In the rows, 128 means zero.
Each run below is a few steps of one of 6 hidden systems, one row a step.
seq 1, J611 (11 x 18):
[[146 118 124 162 108  65 147 135 138 148 169 167 142 162 158 118 186 134]
 [153 100 123 120  84 113  51 145 153 159 132 157  96 139 145 138  78 134]
 [ 72 103 160 141 154 172  95 120 101 156 159 107 130 178  95 145 102 137]
 [152 151 153 125 173 116 134 210 102 119 149  93 184 136 117 127 126 112]
 [141 127 109 112 141 160 140 166 159 101  56  91  98  88 139 169 120 139]
 [ 91 134 143 152 158 176 203  93 151 130 106 154 128 127 154 111 147 121]
 [174 130 118 127 116 114 137 119 105 116 141 175 144  75 154  56 126  99]
 [101  97  63 112  70 128  96  70 125 119 108 118 114 114  93 106 123 128]
 [ 66 165 141 117 104  85 148 105 142 142 185 122 156 155  82 134 153 122]
 [178 156 170 123 111  78  86 155 121 146 156 100 112 102 151 170 143 155]
 [144 123 129 146 144 167  89  99 133 157  80 104 108 191 160 178 129 145]]
seq 2, J696 (11 x 18):
[[121 184 150  91 128 112 133  85 110  86 151 142 122  55 117 128 129 101]
 [172 133 115 128 108 102 123 132  73 164 113  86 124  98 166  74 165 141]
 [157 136 138 134 106  80 124  95 139 188 110 181  97 170 120 158 142 139]
 [121  85 138 116 177 155 119 131 119 127 118 139  47  95 114 169 154 127]
 [169  71 114 145 155 149 121 184 116 120 161 124 119 169 135  84 100 151]
 [157 159 147 114 146 141 139 135 180 142 133 146 173 150  60 142  74 103]
 [ 86 135 147 141 163 168 170 153 124 133  93  69 164  92 110 143 155 118]
 [ 99 107  95 174  94 115 151 140 150 114 125 146 185 169 173 111 148 127]
 [ 71 147 112 102  82 137  96  80 167  98 121 168 124 100 131 143  90  96]
 [ 92 139 142 114 110 137 113 103  78 112 173  68 103  91 149  87 129 152]
 [193 158 115 125  91  62 118 101 124 126 161 127 142 157 127 125 161 153]]
seq 3, J145, 11 rows:
[[122 199 158  99 177 148 173 130 149 129 152 109 129 166 152 111 116 113]
 [164 150 119 157  61  83 137 142 147 115 115 146 187 122 162 119 110 143]
 [133  94  91 113 135 112 131 134  85 145 107 172 116  95  94  74 152  84]
 [131 146 126  99 145 123 168 105 183 176 125 111  76 145  91 156 162 142]
 [159 108 115 153  81 141  77  90 148  91 120 104 151 104 121 176 114 161]
 [101  80 116 130 173 171  96 146  71 112 169 103 127 141 123  82 129 106]
 [ 88 159 187 120 137 121 162 176 154 142 175 117  99 156 145 139 102 156]
 [140 153 164 152  95 109 116 137  97 107  74 151 179  84 140 159  95 128]
 [117 109  91 135 174 138 152 136 107 139  85 154 147 148 137 100 182  69]
 [133 154 107 105 109 119 156  93 217 130 137 165  80 154 146 134 119 133]
 [181 140 118 124  84 132  97  61 106 117 120 107 148  86 117  98 102 143]]
seq 4, J303:
[[113 127 130 153 102 134 108 130 124 152  87 157 133 196 199 123  93 136]
 [115 101 102 163 125 174 133  44 112 129 105 105 155 135 109 114 159 133]
 [162 131  80  96 150 132 146 116 201 120 152 113 119 104 108 114 176  93]
 [117 153 123  83  79  88 146 166 158 122 151 119  97 129 100 110  69 156]
 [ 96 129 192 144 124  93 126 131  49 142 141 143 116  95  96 145 136 151]
 [171  89 144 167 170 126  81 154 116 133 125 164 124 143 188 170 167 110]
 [137 119 103 144 127 179 112 115 163 124  98 112 156 203 139 136  77 140]
 [100 164 131 112 154 177 182  68 135 112 122  80 135  99  89 111 141 126]
 [158 144 103  98 128  93 164 178 146  93 138 119 114  66 147  94 159 115]
 [103 127 130 122  73  78 120 178 116 141 122 177 154 131 113 112  77 121]
 [ 78 110 173 158 129 142  96  80  89 175 130 166 114 129 139 141 146 114]]
seq 5, J331:
[[163 180 175 121 170 129 149 117  87  74 146 111 105 124 147 156 137 160]
 [173  91 105 167 102 119 155 132 126  90 117 136 164  67 129  99 152 146]
 [ 86 111 110 120  85  94 179 168 160 175 124 150 105 149 114  85 111 147]
 [125 154 194 125 147 148 131  87 164 172 151 145  86 128 127 168 125 137]
 [153  94 102 147 134 180  91  75 154 128 131 100 167 102  97 137 150 107]
 [ 66 128  64  96  98 111 111 159 142 105 118  97 141 169 104 127 112 111]
 [ 83 174 178 108 148 111 107 142  90  85 152 149 109 124 160 165 105 115]
 [175 115 150 165 152 151 117 131  79 133 115 134 181  79 157  95 145 100]
 [155 124  82 108 107 116 154 171 124 175  61 112 111 154 138  82 119 138]
 [135 157 146 114 137 120 158  83 123 113 128 154  43 161 134 154 120 174]
 [163 108 126 171 136 142 146  68 155  94 173 151 171 111 115 128 174 128]]
seq 6, J953, 11 rows:
[[125 137 122 115 147 139 177 170  89  98 149  97 122 124 160  44 121 141]
 [121 171 128 118  66 110 145 116 164 166  73 138 151 145 126 132  73 133]
 [122 106 126 124 152 147 114 100 136 159 106 146 129  51 100 136 177  69]
 [106 114  83 120 132 127 123 123 121 129 168  77  96 172 172  81 171 135]
 [ 98 137 125 115  86 109  92 132 180 107 136 154 123 163 108 184  72 134]
 [133 117 171 118 181 144 118 117  70 118 160 155 111  85  76 123 121 104]
 [181 159 134 136 111  92 141 126  85 140 146  95 130 165 167  84 145 172]
 [156 117 118 147  97  98 114 156 156 121  52 166 139 119 128 198 121 130]
 [119  88 128 149 205 187 164 124 114 124 111 141 115 125 125 118 166 105]
 [130 150 115 138 100 150 161 109 184 107 167  96 140 158 178  88 110 162]
 [101 119 123 112  80 130 111 144 153 114  99 128 150  66  72 151  75 121]]
seq 7, J303:
[[ 72 113 127 129 103  90 107 185 125 116 167 163 107 131 188 111 123 120]
 [123 108 151 163  84 132  53  91  95 151 143 129 176 133 135 134 102 129]
 [168 124 121 110 183 182  84  76 131 159 109 126 105 128 112 137 143  87]
 [146 161  85  83 144 126 151 145 144 126 118  71  93 186 143 107 132 142]
 [116 179 127 120  92  79 181 107  94  74 130 127 153 122  88 133 128 156]
 [141 107 158 151 149 108 156 138 118 107 169 213 120  94 134 112 142 113]
 [153  91 153 172 113 135 116 167 164 195 140 141 148 157 166 109 106 147]
 [113 115 132 146 113 168 124  87 140 170  53 100 132 117  97 169 131 146]
 [ 97 104  84 102 170 148 137 144 142  91 119  95  84 110 119 148 179 111]
 [103 159 114 102  98  93 113 171 151  72 182  98 156 137 133 128  99 124]
 [124 163 185 120 118 131 104  98  78 116 145 161 142  86 114 117  70 116]]
seq 8, J145:
[[146 137 161 122 128 127  72 164 140 122 142  73 114 116 147 198 118 154]
 [109 100 130 151 142 140  92 164  53  97 101 131 142 172 142 136  89 139]
 [107 151 164 132 188 131 187 149 119  95 153 175 121 158 142 126 134 116]
 [175 179 134 123 111 130 167 143 187 124  88 142 173 106 150 124  92 116]
 [152  92  81 154 101 122 144 104 118 158  88 157 158 125 125  67 149 116]
 [113 109 107 104 131 125 160  95 161 149 150 135  57  92 110 108 175 126]
 [121 147 126 102  85 144  93  92 158 137 119  58 114 101  95 160 105 158]
 [ 89  81 128 160 129 137  73 124  74 113 165  93 163 148 118 138 148 132]
 [ 83 135 168 108 177 129 109 186 122 118 185 140  96 143 149 147 112 107]
 [150 187 175 125 123 120 123 146 110 135  84 138 153 158 155 155  69 137]
 [162 125 107 164 142 103 160 126  86  94  89 173 169 137 155 117 173 111]]
seq 9, J953 (11 x 18):
[[105  98 114 133 122 141 102 105 144 125 117 174  88  83 194 120 157  96]
 [131 120  55 101 136 156  99 102 129 100 134 106 142 185 123  84 104 102]
 [139 164 150  86 137 119 137 132 182 134 156 113  85 126  75 169  99 145]
 [106 105 153 145 103 108 129  78  62 119 147 154  87  89 104 126 141 162]
 [173 122 112 162 119  79 128 148 100 137 145 133 197 181 115 111 161 126]
 [158 101 155 140 156 130 121 211 166 157 104 149 103 124 160 168 115 128]
 [113 112 140 155 150 209 120  69 100 108  96 128 118 133 167 124 106 136]
 [149 180 107 121 117 133 158 107 161  79 142  77 195 119 119 126 137 122]
 [ 77 130 128  98 104  98 171 190 135 121 103 122  92  79 105 124 120 140]
 [ 65 127 136 139 114 131 139  79 106 184 125 166 137 158 116  85 134  99]
 [178 127 106 118 125 114  74 128 180 158 172 133 158 116 152 114 152  81]]
seq 10, J696, 11 rows:
[[ 57  98 120 143 114 106 134 107  81 135 124 171  90 147 159 102 161 125]
 [142  99 119 112 112 114  60 127 157 124 196 160  93 109 148 124 123 106]
 [181 138 152 111 131 162  84  95  94 137 130  75 111 118 106 130  84 163]
 [160 162 130 118 174 109 178 131 113 138 130  99 124 191  95 132 168 146]
 [145 117 118 131 143  99 150 203 155 111  72 158 130 112 135 181 153 109]
 [ 99  97 149 160 140 172 121 143  92 128  97 180 140 123 158 101  78 108]
 [111 131 136 124 142 168 129  96 180 154 202 131 154 126 133  76 123  91]
 [141 135 116 129  81 145 128 106 187 131 123  60 143  87 110 145 123 164]
 [ 94 136 107 137  97 100 172  94  83  95  95 119 127 166  86 140 140 174]
 [ 89 130  98  99 133  66 115 165 108  92 150 166 119 122 115 138 165  86]
 [148 121 158 131 119 127  42 158  79 143 128 130 139  95 171 133  94 106]]
seq 11, J611 (11 x 18):
[[160 111 112 116 123 134  62 127 143 144 166  57 125 147 112 146 137 149]
 [117 178 154 101 155 133 149 149 132 168 111  90 120 199 114 153 108 138]
 [168 143 186 136 189 128 140 163  92 104 100 162 110 107 135 183 128 126]
 [145  65  82 163 159 161 141 142 124  91  88 138 114 136 175 124 160 132]
 [ 96 116  92 119 110 147 176 141 181 113 130 177 139 146 126  65  78 107]
 [114 109 151 124  96 130 137 115 119 130 164 135 124  47  71  92  96 139]
 [123 119 109 150  91 111 130 109 115 176 117  66 178 111  98 115 181 137]
 [108 186 130  94 105  87 102 134 162 169 106 129 144 127 145 161 143  84]
 [103 145 171 124 140 141  77  93  95 108 139 128  80 114 188 173 131 134]
 [166 137 118 154 157 155 108  96 104  81 150 113 161 192 170 119 126 136]
 [176 140  91  78 159 134 141 140 160  96 133 141 103 159  83 111  83 114]]
seq 12, J331 (11 x 18):
[[ 90 156 122 123 105  81 122 125  93 145 127 158 192 125 118 102 148  72]
 [142 139 153 122 149  92  90 163  87 189  88 145 106 136 155 159 158 106]
 [178  92 134 158 177 160 114 120  73 136  88 142 101 170 125 151 132 146]
 [176 114  83 123 169 131 181 152 149  77 136 118 127 172 110 114 139 145]
 [146 129 128 125  96  87 144 161 158  79 199 125 102 118 136 127 112 176]
 [106 126 185 156  90 120 152 126 130 147 172 139 159  75  80 114 103 151]
 [ 94 119 139 120 126 147 148 142 169 201  98 102 129  69  91 127 158 105]
 [ 78 104 118 125 127 182  90 103 155 148  82 104  79 143 157 169 120 130]
 [102 145 105 123 152 189 113  78 141  66 119 141 154 164 146 130  87  98]
 [146 171  92  91 122 105  98 134 125  84 152 122 161 121 167  86 127  81]
 [142 161 146 125  84  67  98 132  49 138 119 130 138 126 152 113 120 142]]

Name the system that made each run.
seq 13 (2 x 18):
[[ 87 133  78 126 129 132 128  82 131 116  98  89 128 146 141 155 205 115]
 [ 74 124  99 110 127 109 145 152 186  72 181 156 113 149 129 148 140 111]]

J953
seq 14, 2 rows:
[[132 153 180 143 161  94 128 120  91 112 199 174 135 161 133 137 147 120]
 [204 103 149 161 144 108 108 169 123 162 136 116 183  96 113 135 160 121]]

J331
seq 15, 2 rows:
[[164 127 156 130 164 104 153 128  95 172 101 191 114 102 103 124 160  97]
 [175  77 111 154 155 136 119 133 135 178 129 107  94 168 145 127 184 153]]

J331
seq 16:
[[117 139 166 111 168 158 168 158 124 175  61 120  91 106 105 141 116 124]
 [115 113 147 167 152 137 157 138  80 111  80 162 152  90 166 126 162 111]]

J611
seq 17 (2 x 18):
[[109 100 128 113 111 142 123 142  89 142  96 158 116  99  74  89  60 121]
 [ 86 133 150 128 161 112 118 138 103 191 141 117 125 143 146 136 199  92]]

J303
seq 18, 2 rows:
[[124 131 109 109 165 112 166 181 111 156  90  82  88 175 124 131 169 141]
 [ 89 127 148 157 108 135 140  81 182 123 135 184 105 151 165 170 125 141]]

J953
seq 19, 2 rows:
[[161 132 150 166 121 164 156  95 128 104  87 132 112 158 166 143  91 189]
 [139  95 118 159 169 167 193 139 134 123 107 106 169 106  84 109 164 125]]

J303
seq 20, 2 rows:
[[104 119 108 144 121  96 194 144 158 121 119 194 100 177 156 117 138 139]
 [153  88 118 140 122 172 122 109 180 142 136 190 141 119 114  91  79 105]]

J953
seq 21:
[[139 119 179 157 192 141 137 167  76 173 124 142 159 167 106 125 130 111]
 [142 108 124 149 172 168 127 141 197 153 123 139 163 136 151 146 155  76]]

J696
seq 22, 2 rows:
[[125  89  88 120  73 137 107 104 193 145 159 136 103 103 135  82 115 134]
 [ 88 149 156 121  89 128 124  92 111 191 164 113 144 148  82  88  95 142]]

J611
seq 23:
[[194 152 123 124 118 142 117 162 143 120 130  91 168 150 155  93  67 148]
 [124 149 160 115 127 148 140 130 129 143  49 104 108  76  97 183 112 141]]

J953
seq 24:
[[131 117  92  84 121 104  91 160 122 113 145 140  50 149 176 103 114 123]
 [142 161 186 162 130 132 146  86  80 118 159 126 163 164 138 122 107 168]]

J331
seq 25:
[[118 126  84 120 152 153 150 154 106  97 100  77 125 138 189  83 152 123]
 [126 162 135 126  77  86 152 145 176 129 135 181 141 157 157 116  79 136]]

J696
seq 26 (2 x 18):
[[ 98 144 161 175 119 125 165 119 132 120  87 174 153 128 185 168 139 133]
 [124 150  85 108 130 146 134  98 145  97  79 168 143  99 171 105 130  67]]

J145
seq 27:
[[111  95 102 106 158 108 121 184 158 138 153 152  69 179 118 144 139 115]
 [144 125 186 152 161 157 102 133 117 104 195 105 137 155 139 158 102 162]]

J331
seq 28 (2 x 18):
[[141 132 110 101 113 108 125 122 193 176 106 141  80 173 100 167 128 140]
 [120  67 137 153 141 149 102  79 127 114 166 164  86 104 103 156 155 137]]

J953
seq 29:
[[134 112 105 109 161 157  69  91  55 114 124 125  87 162 150 108 127 112]
 [161 171 111 137 144 113 163 133  97  79 114 106 183 184 148 126 149 137]]

J331
seq 30 (2 x 18):
[[119 105 139 174 117 182 146 114 120 117 104 143 191 131 119 100  78 136]
 [128 166  90  62 140 124 159 152 175 148 110 122 108 110 119  81 124  80]]

J331
seq 31 (2 x 18):
[[109 112 174 132 127 134 148 150 175 214 169 145 103 117 115 108 121 128]
 [136 126 165 148  98 132  95 114 114 159  71 115 104  68 160 176 134 151]]

J145
seq 32, 2 rows:
[[112 145 140 135  56  91 109 135 113 146 144  78 167 117 107 121 105 167]
 [ 95 124 158 137 140  94 103 174  89 167  97 137 155 104 106 174 163  93]]

J953
seq 33 (2 x 18):
[[124 129  88  84 144 116 119 103 144 175 113 119  85 156  69 143 163 105]
 [105 114 128 149 146 127  85 109 117  84 159 111 114 176 142 202 164 150]]

J331
seq 34 (2 x 18):
[[146  78 102 106 150 146  94 206 168 146 136 128  87 117 138 109 109 108]
 [ 59 115 147 141 124 175 166 139 109 134  99 107 123 138 121 106  71 158]]

J611
seq 35, 2 rows:
[[145 156 164 109 104  87 125 155 155 132 176 127 142  77  67 145 102 132]
 [ 77  94 158 137 119 136 119 128  95 169 139  92 112  64  89 134 159 139]]

J331
seq 36:
[[149 162 162 144 121 112 133  94 134 107 162 150 142 198 110 169 103 166]
 [138 155 107  92 175 138 149 125 124  78  93 116 116  75 107 149 163  90]]

J696
seq 37 (2 x 18):
[[ 97 130 156 134 104 121  76 120 141 174  91 148  98 147 158 194 116 130]
 [133 118 121 136 182 154  89  85  98  77 146 151 145 119 139 145 166  76]]

J953
seq 38:
[[156 125 111 132 119 108 174 174 112 151  52 101 135  90 120 118 159 142]
 [ 90  93 140 162 115 103 146 137 118 171 104 204 132 165 121 123 131 120]]

J696
